Families of rows that turns and mirrors carry onto each other, the same ones carrying the whole set onto itself: the rest of each named row's family, in list order:
4 families of 8 rows:
k712: [ 16.2  -6.8  -6.6  -8.0  21.5  18.5  11.9 -10.3  -7.4 -13.1   7.5  -0.8
 -14.4  26.4  -8.1 -32.1 -30.2   7.7 -28.4  -8.8  -6.8   4.1 -23.4 -14.7
 -18.8  14.2]
k664: [ 16.1 -13.1  -8.6  -5.9  32.6  23.6   3.0 -17.8  -2.7   3.3  -0.1   0.6
 -19.3  20.9  -6.1 -26.0 -23.4   3.8 -23.5  -5.7 -10.9  18.5 -23.8  -2.1
  -2.2  16.0]
k168: [ 24.8 -18.9  -5.7  -1.4   8.5  -3.0   3.3   8.6 -11.6  -6.7  26.9   3.9
 -10.0  19.7   3.4  -8.7 -10.6  20.7 -29.7 -24.9 -12.7  27.5  -7.7 -20.1
  16.1  -4.6]
k19: [ 14.1 -15.5 -11.3  19.6  11.9  18.3 -15.4 -13.0  16.7   6.1  -6.2  -9.5
  -0.7  13.3  22.8  -4.3 -15.0  -0.7 -21.4  22.4  -7.0  -1.0 -14.2   7.0
  18.7  13.0]
k601: [ -4.3  44.1  -3.9 -16.4 -33.4 -16.0 -16.4 -19.0  26.7   8.3  18.0   6.2
 -20.7   7.5  -0.3   9.8  -0.8  -8.7 -24.4  17.7 -14.7   0.0  11.8   7.9
   0.1   1.1]
k101: [  2.2  30.4   7.3 -23.7 -10.4 -30.9 -17.9  17.8  19.7 -23.5   6.3   4.8
 -20.1  15.5 -12.2   4.3 -21.8   6.9   9.7  -6.1 -40.9   2.0  -2.3  -5.8
  -8.7 -10.1]
k948: [  4.7  -7.2  -0.6  17.2  -8.9  12.3 -19.5   4.6   8.5  -3.9  14.3  -6.8
  -4.7  24.9  31.8   2.4  -1.8  20.7 -27.5  -2.1 -19.3   9.4 -17.0  -3.9
  30.5  28.4]
k411: [  8.9  -7.5  -3.1  10.5 -31.5   0.8  -4.7  -2.2   5.6  -1.0   3.2 -14.2
 -22.1  14.5  17.2  11.7  -1.1  14.9 -17.0  -0.2 -16.3  15.9  -7.5  -7.7
  45.5  24.5]
k185: [-10.3  35.7  13.3 -33.4 -35.4  -9.9 -14.6  -1.2  33.4   9.5  12.4   8.8
 -24.5  15.2 -11.4  -2.6 -11.9   4.6 -21.0  16.9 -11.4   4.2   8.0  25.9
  -6.8   8.6]
k43: [-10.0  27.4  32.4 -18.9 -34.5  -7.8   6.1   2.5   8.8  32.1  -4.2   0.8
  -9.3  22.6 -15.1 -10.4  -0.4  -3.2 -11.2  31.6  -5.1  16.5   4.6   4.7
  -9.2  11.7]
k257: [ -6.2  32.8   6.6 -26.5 -19.7  -1.6   2.9  11.8   6.9  16.5 -24.0 -10.2
   2.3  22.1 -13.2 -12.7 -33.9  -4.0  11.5   2.5 -15.8   6.3  20.6 -18.9
 -21.0  -5.1]
k369: [ 12.3 -15.3  -7.8  26.3  11.1  15.3   9.1 -11.8   2.9   7.2  -2.3  -3.2
 -12.5   5.9  14.6   4.5  -8.9  13.3 -21.9  21.9 -15.6 -11.6 -18.9  -6.6
  12.3  11.0]
k764: [ 19.4 -12.0   9.9   3.0  -1.4  -7.3   3.4   2.5  11.9 -13.0  26.6   9.0
 -17.0  16.0   3.4  -5.9 -13.9  11.3 -41.2 -38.1 -27.5  24.5   2.9 -15.6
  13.4  -5.6]
k157: [ 10.5  33.3  -1.1 -31.6 -20.0 -18.3 -20.4  16.6  42.8 -14.7  11.5  -5.0
 -10.8  21.3 -14.5  -9.7 -17.4   2.4   6.7   4.5 -26.7  13.9   7.6   3.5
 -15.8 -13.9]
k98: [  9.9 -10.1  -2.6   2.8 -19.2  -6.6  -4.2   1.9   3.5 -14.0  -1.1 -12.6
 -15.1  24.8  36.1  11.2  -5.8  11.7 -32.4  -4.2 -20.7  14.0 -15.3  -7.9
  38.1  11.9]
k251: [ 15.9  -4.1 -15.3   6.5  19.2  11.0  12.5 -17.8   5.7   7.0   3.7   1.8
  -9.8  28.7  -6.0 -22.6 -14.2  -0.6 -26.7 -25.4  -9.6  13.5 -35.5 -19.8
   1.3   5.8]
k680: [-11.9   8.9  32.6 -25.5 -31.6  -3.0   1.6  -5.9  20.8  30.1 -14.0   6.6
  -0.7  20.3  -8.9  -3.3  -8.7  -9.3  -3.6  14.7 -16.1   7.7  11.9   6.7
 -27.3   8.1]
k560: [  7.8  46.1   7.0 -19.6 -31.2 -13.4 -20.6  -7.9  34.5   7.7  24.6  13.0
 -22.4   8.2 -18.2  -2.4  -2.8  -5.5  -9.4  11.0 -16.6  13.3  12.5   7.1
   2.6   3.6]
k155: [ -3.9  40.3  10.2 -26.4 -35.4 -14.0 -19.1  -6.1  18.1  -3.3  13.2   6.1
 -17.5   7.8 -15.9  -0.6 -11.8   4.0 -18.2   7.9 -15.2  -4.8  24.2  23.1
  -3.5   1.5]
k320: [  7.8 -15.0  -7.6  18.5   8.5  19.8  -3.8   3.5  11.7  18.6  -7.6 -10.4
  -4.4   6.9  11.6 -15.7 -12.3  -1.7 -15.4  31.5   0.4  -8.4 -18.2 -10.2
  11.8   6.7]
k73: [ -1.8  23.3  20.1 -14.8 -27.4  -5.7   0.1  13.4  13.6  17.0 -15.6   5.9
  15.5  33.5  -3.7 -20.6 -40.5   3.1   2.2  11.2 -18.9   4.9   6.3 -20.9
 -31.1  -0.3]
k874: [  9.9 -12.6  -0.6  -9.4   9.4  -0.1   8.4   6.6   1.0  -4.4  12.9  12.5
 -18.1  24.6   9.6 -15.7  -9.4   2.2 -40.9 -33.9 -30.2  29.4 -12.9 -19.5
  17.5  -7.2]
k212: [ 12.0 -10.4   2.9  25.8  19.6  21.3  -3.9 -13.5  12.9  14.9  -6.4  -9.6
 -15.5   9.6  12.6  -3.0 -13.4   9.3 -21.9  11.4 -18.4  -0.1 -33.3  -5.0
   6.6  16.3]
k300: [ 20.7 -12.5   4.7  -4.2   3.5 -11.5  -6.3   6.5   1.3  -4.6  21.2  -6.2
 -10.3  28.4  12.6  -9.9  -2.9  19.2 -39.3 -25.7 -10.5  26.6 -21.6 -20.1
  21.2  -3.8]
k510: [ 18.5  35.8  13.8 -17.9 -14.7 -25.7 -18.2   8.7  29.1 -19.2   5.1   3.4
 -10.4  22.5 -15.6  -3.2 -36.6   6.2  13.2  -3.2 -24.9   4.6   2.3  -6.1
 -21.1  -2.9]
k111: [ 22.8 -11.5 -20.3  10.0  18.3  12.2  18.2 -19.9 -10.1   6.2   5.7   3.8
 -10.6  22.7  -4.6 -17.0 -19.7   7.7 -23.5 -11.1  -0.6   5.6 -19.4 -13.8
  -2.6   5.7]
k234: [-11.7  20.5  30.6 -19.0 -31.0  -4.4  -2.4  -7.9   4.8  29.2 -12.4  -1.6
  -5.3   5.6 -18.3   1.4  -7.6  -6.9  -4.2  15.4 -12.7   8.5  26.4  10.4
 -14.7   4.9]
k271: [  6.6  -8.9  -7.5  10.5 -10.4   8.6  -1.8  11.1  -4.6  -8.0  18.7  -0.6
 -13.4  14.2  25.1   8.9  -6.3  28.2 -26.0  -0.3 -21.8   8.2  -9.4 -11.1
  36.0  19.4]
k465: [ -8.1  14.2  22.4 -13.2 -17.3  -7.8   6.1 -10.8   3.2  30.0 -11.2 -12.0
   3.6  26.3 -18.2  -5.0  -4.6  -2.5 -10.7  31.0   1.9  21.2  14.6  13.8
 -19.6   8.7]
k511: [  3.8  26.3   8.9 -26.7 -20.4  -8.8  -2.9  10.9  24.7  15.0 -19.9  -8.6
  -6.2  34.0  -3.1  -7.6 -39.5  -4.0  14.2  -5.3 -13.8  13.7  11.5 -17.9
 -29.7  -1.4]
k419: [  7.4  36.9   2.4 -30.2 -14.4 -20.8 -13.7  16.6  21.9 -18.9   2.0  -7.9
  -7.0  16.8 -20.0 -11.5 -25.1   6.9   1.0   3.2 -26.3  -1.8  16.8  -2.6
 -14.5 -20.8]
k891: [ -7.0  16.8   5.6 -23.1 -12.5  -0.9  -9.5  14.8   6.8  21.9 -13.8   6.8
  11.4  31.1 -11.9 -23.3 -48.0  13.3   4.0  -4.1 -25.9  16.2  13.3 -16.8
 -23.5  -2.4]

Which other rows belong to the same family as k874? k664, k19, k43, k98, k560, k73, k510
Which other rows belong to the same family as k511? k948, k185, k157, k251, k680, k212, k300
Which other rows belong to the same family as k712? k601, k101, k411, k764, k320, k465, k891
Which other rows belong to the same family as k271? k168, k257, k369, k155, k111, k234, k419

